In the rows, zero is written as 128.
Each path below is one point turned by a fixed rotation once a step. After each direction that follows a path, write how fast that rotation turns it, in degrees each step (0 if it stays still).
Each turn is a multiple of 5 degrees from 10 to 175, or 0.
Each row of a path follows its step; steps can be skipped.
Rotation 1:
step 0: [132 133 123 122 120 137 129 132 129 138 134 120 133 135 130 133 118 143
 131 134 129 131 143 122 130 129 124 132 135 141 133 124 132 129 136 135
 136 126 132 121 123 120 114 126 131 125 132 133 137 131 134 121 124 132
 122 134 122 130 125 135 125]
step 1: [127 125 134 125 131 130 132 127 136 122 119 132 115 141 130 124 124 126
 138 128 124 133 121 136 134 124 122 126 125 137 121 123 119 136 125 124
 120 127 124 136 125 134 131 136 136 127 124 131 131 125 143 128 113 131
 134 136 133 123 126 139 129]
step 2: [141 128 119 142 131 127 128 138 139 126 134 119 126 128 134 133 115 130
 124 128 128 123 123 139 135 123 123 117 133 130 124 137 126 130 118 127
 129 133 139 125 127 129 121 128 117 128 137 133 129 124 121 130 125 123
 116 121 129 134 132 124 130]
step 3: [128 138 115 118 127 140 128 122 136 132 124 130 124 146 124 135 120 130
 133 134 120 133 135 129 132 129 122 139 126 115 133 126 125 133 132 131
 129 126 125 121 130 121 125 131 138 127 120 119 135 129 129 125 134 133
 120 119 132 128 134 128 122]
step 4: [135 131 133 130 126 128 115 124 125 122 120 122 115 137 124 120 118 134
 130 126 128 119 129 127 130 130 137 120 127 131 122 122 132 142 126 115
 132 142 121 140 125 125 132 133 122 125 129 136 126 123 134 122 124 131
 132 125 124 121 124 122 129]
step 5: [140 139 127 132 137 119 139 132 126 128 126 131 139 129 129 132 111 125
 116 136 132 135 134 131 126 134 124 121 135 123 130 133 122 131 133 137
 127 131 138 132 122 126 121 126 133 124 123 130 134 119 125 134 117 126
 127 125 132 131 121 120 123]
step 6: [131 136 124 126 132 127 125 117 133 132 127 134 129 139 128 129 117 124
 141 121 121 128 138 119 138 117 125 121 119 123 125 129 131 126 121 126
 124 121 134 121 120 115 136 135 130 131 123 125 122 126 131 119 136 126
 129 138 124 131 124 136 128]
step 7: [137 118 125 131 137 119 126 116 134 128 128 135 122 129 125 120 134 127
 120 120 119 124 124 136 121 120 134 122 133 119 128 132 130 134 124 129
 132 153 122 129 126 131 122 134 131 130 126 126 130 120 133 129 120 132
 128 121 125 130 128 128 134]
step 8: [144 136 134 127 130 137 127 133 126 143 125 128 132 127 116 133 122 122
 124 136 133 128 134 125 121 126 120 124 133 128 128 129 126 122 123 131
 124 129 128 134 121 129 128 122 137 136 126 130 131 124 118 119 139 125
 133 119 123 137 135 116 123]
step 9: [120 128 127 122 136 125 117 120 124 122 111 135 128 132 128 133 130 131
 130 129 118 129 123 116 133 130 119 122 120 131 132 120 125 125 133 135
 133 135 128 115 123 121 126 130 119 130 126 121 128 119 132 120 130 129
 143 131 126 124 121 123 128]
step 10: [137 128 136 135 127 121 128 119 135 131 139 127 135 125 124 114 130 128
 131 123 130 131 125 126 123 123 134 119 119 131 138 136 124 126 126 130
 140 130 123 134 124 126 119 130 133 125 134 137 135 127 132 130 114 115
 138 121 121 124 131 122 126]
step 11: [123 125 129 130 134 125 134 128 130 141 129 128 129 131 124 132 118 127
 122 125 122 136 128 123 137 126 126 124 138 129 132 126 133 118 135 133
 114 119 132 119 125 143 135 129 140 137 132 126 132 114 124 123 132 129
 132 129 121 123 141 126 131]
[126 129 126 127 126 126 127 126 127 127 127 127 127 126 130 128 125 132
 129 128 129 127 130 126 128 126 124 129 127 128 126 128 127 128 128 126
 128 128 126 125 128 126 126 130 130 130 127 122 131 131 128 126 129 127
 129 130 128 128 128 129 128]  125
[130 126 128 130 128 127 130 126 131 129 128 128 129 127 129 128 129 126
 131 127 127 127 128 130 129 125 126 127 130 128 126 128 127 127 128 129
 126 129 128 126 128 129 131 126 130 130 128 129 129 128 129 130 128 131
 125 129 126 131 127 133 130]  70
Rotation 2:
step 0: [116 119 135 125 132 127 137 124 134 119 127 128 124 117 135 117 132 117
 129 120 129 132 121 139 128 130 128 121 133 126 123 135 134 111 127 127
 126 127 121 134 123 122 133 126 136 129 134 124 125 124 136 119 124 126
 131 133 132 128 123 129 114]
step 1: [122 129 135 125 135 133 138 140 125 122 128 125 132 127 125 136 139 130
 127 134 126 134 125 122 129 131 140 135 125 132 121 127 134 132 133 136
 125 118 130 133 131 128 109 126 137 121 127 123 126 122 131 120 135 128
 130 132 112 134 131 125 120]
step 2: [133 130 128 131 127 123 130 137 141 120 130 134 127 127 127 128 139 127
 127 128 124 131 130 145 143 132 126 124 135 128 118 125 132 120 135 123
 138 142 137 128 127 132 129 138 145 122 124 129 124 126 134 129 127 133
 127 127 130 128 129 121 128]
step 3: [129 127 135 124 117 130 142 133 137 130 130 125 121 126 135 124 130 126
 131 126 121 138 120 130 131 125 135 131 129 131 129 133 131 123 136 122
 129 113 136 139 129 123 125 132 124 131 138 120 121 117 122 120 118 123
 137 134 131 126 134 132 118]
step 4: [130 124 133 134 133 129 140 135 129 126 131 117 136 127 129 130 131 133
 136 139 132 128 120 135 139 127 130 132 126 132 121 128 135 116 136 136
 123 126 131 124 139 126 128 128 133 128 121 125 121 141 141 124 129 119
 117 126 117 129 127 126 122]
step 5: [130 134 139 129 122 120 132 139 138 118 125 132 128 120 120 134 130 132
 133 124 124 128 128 134 129 132 139 126 129 125 125 126 136 124 138 130
 118 128 135 124 124 133 126 142 128 124 131 129 124 132 121 128 120 136
 143 134 132 132 121 117 133]
step 6: [135 127 122 117 117 131 138 135 133 139 124 128 126 130 128 117 136 133
 136 126 122 126 126 141 130 125 132 132 136 125 126 130 135 121 133 118
 124 117 127 127 125 125 132 129 129 134 132 130 131 131 139 112 137 123
 132 125 126 133 137 130 122]
step 7: [128 122 138 130 129 137 131 124 137 126 137 122 128 125 122 125 123 120
 123 137 132 137 111 140 131 131 141 133 133 128 123 119 133 124 135 138
 121 123 130 128 130 120 127 132 128 122 133 120 134 136 128 131 126 127
 129 124 118 139 121 126 134]
step 8: [130 122 133 121 128 124 126 141 138 123 125 130 132 122 133 127 132 150
 130 118 129 128 122 129 130 145 135 129 135 129 124 129 134 126 121 120
 124 127 129 120 124 126 132 128 132 119 129 132 124 129 129 125 128 130
 129 139 121 134 124 119 119]
step 9: [131 133 124 127 133 129 136 144 134 127 126 124 127 121 128 117 133 118
 121 131 113 139 119 136 126 121 130 121 140 120 122 139 126 129 132 128
 124 122 121 134 124 128 128 132 128 120 125 129 124 133 130 123 133 130
 135 123 126 139 138 129 128]
step 10: [127 120 124 129 125 124 129 129 138 131 134 134 133 127 132 132 128 133
 126 129 129 137 124 139 132 138 120 138 135 121 115 115 131 126 131 145
 129 118 131 131 138 122 124 127 130 121 136 128 126 123 126 114 126 125
 127 127 120 130 124 124 124]
step 11: [128 121 133 139 125 138 125 142 141 130 135 123 129 132 138 123 134 132
 129 127 125 130 133 125 133 134 133 123 139 127 125 134 126 118 134 121
 117 130 126 126 129 132 124 136 129 118 127 118 128 135 122 133 126 134
 126 139 124 130 132 122 115]
[126 128 128 128 128 127 127 127 130 126 128 129 129 127 128 128 127 132
 127 126 127 126 131 130 127 130 128 124 129 126 128 127 129 128 126 128
 127 132 129 130 129 126 127 131 127 132 129 127 129 126 127 129 124 126
 127 128 126 129 129 124 129]  130
[126 128 127 129 127 131 127 125 132 127 128 129 131 127 126 131 125 131
 128 131 129 128 128 130 128 127 128 132 127 131 126 127 127 130 128 132
 128 131 128 130 127 130 126 127 129 128 126 128 126 129 128 128 129 127
 127 127 127 130 130 130 129]  125
Rotation 3:
step 0: [130 119 130 116 133 128 128 122 133 127 130 131 132 130 124 131 143 140
 144 129 133 128 137 138 133 125 123 128 129 136 132 118 121 143 118 116
 127 129 131 116 134 124 136 127 124 124 130 118 124 129 128 122 133 123
 123 117 125 131 120 124 124]
step 1: [141 133 131 120 125 135 137 132 144 127 123 137 128 130 130 132 122 127
 137 138 128 127 119 134 143 121 120 133 131 141 126 112 119 132 129 129
 125 126 124 122 122 140 127 126 132 129 131 133 135 125 123 132 124 128
 126 131 116 130 136 128 119]
step 2: [136 131 136 137 131 121 138 126 137 128 124 127 128 131 122 131 143 137
 130 128 123 129 134 131 140 120 127 122 118 132 115 132 123 144 131 115
 120 129 122 122 135 123 120 125 128 130 122 119 144 129 120 128 131 130
 127 129 128 127 131 123 131]
step 3: [132 130 119 120 113 136 134 131 134 129 133 124 133 122 125 131 126 132
 131 128 128 136 126 140 134 125 131 143 122 137 123 129 119 130 130 124
 129 129 126 127 118 134 129 136 122 130 126 118 144 126 124 130 138 136
 111 120 130 130 120 136 124]
step 4: [126 122 124 131 141 135 135 139 129 117 127 117 130 119 119 135 129 140
 139 134 128 135 126 124 131 127 125 131 116 127 130 120 121 136 132 117
 131 133 128 123 132 132 124 128 132 120 125 113 135 123 132 119 116 128
 122 131 120 128 133 123 125]
step 5: [138 121 130 109 132 129 138 123 131 132 127 125 135 118 130 132 140 137
 143 133 121 130 132 140 131 120 127 127 138 135 132 120 126 132 120 124
 129 121 118 126 130 128 136 134 125 120 127 123 131 130 130 138 132 132
 116 133 125 130 123 119 130]
step 6: [131 134 134 128 136 134 126 134 131 124 129 139 131 127 132 131 136 128
 136 137 122 130 118 137 142 127 126 138 124 141 117 115 125 130 133 116
 124 132 126 114 136 136 133 124 129 129 140 131 136 132 125 122 122 129
 127 123 124 129 127 123 119]
step 7: [134 132 139 125 132 132 138 133 141 132 125 123 128 120 128 129 137 137
 128 124 130 130 122 139 133 121 119 128 114 140 127 136 127 138 127 126
 122 125 125 134 129 133 123 123 129 125 117 127 145 132 119 136 141 128
 131 135 124 133 132 125 125]
step 8: [127 131 130 129 117 139 133 126 125 124 132 124 131 130 124 135 133 139
 128 128 126 136 135 143 127 126 139 137 123 135 120 126 117 139 128 120
 137 126 121 116 128 126 126 117 126 130 129 117 137 126 128 124 132 124
 117 119 126 126 126 136 116]
step 9: [132 126 129 121 138 135 138 133 138 126 116 125 129 113 119 126 121 125
 135 137 126 134 123 135 121 123 119 134 125 126 132 121 113 134 127 120
 125 128 132 125 122 134 125 127 131 127 117 117 142 125 134 130 117 131
 122 129 119 131 123 132 127]
step 10: [129 119 129 129 130 120 132 118 120 126 127 130 124 122 125 138 141 140
 134 134 122 128 125 139 135 118 124 129 131 137 127 116 130 137 130 123
 135 126 122 121 135 125 133 130 131 121 123 120 139 119 131 133 130 127
 118 125 125 117 127 115 130]
step 11: [137 127 129 117 135 131 129 125 143 122 137 139 131 120 129 123 133 125
 141 124 129 123 123 137 139 136 120 142 124 140 128 119 120 133 124 119
 121 127 133 120 127 135 134 124 132 129 128 122 132 136 120 131 131 132
 120 118 133 130 125 126 120]
[130 132 128 127 126 126 129 127 128 129 131 128 131 129 128 127 128 130
 128 129 125 127 126 128 131 129 129 128 126 130 129 129 127 128 128 129
 126 126 131 126 128 129 129 127 129 129 129 129 127 131 125 129 128 124
 133 128 127 126 130 127 130]  70
[128 128 125 127 128 131 127 128 125 129 127 125 129 127 124 128 127 128
 130 127 128 130 126 128 125 124 129 128 129 128 129 128 128 126 126 129
 128 129 130 126 127 128 128 130 130 127 127 125 128 127 130 128 125 125
 127 127 131 126 127 127 131]  70
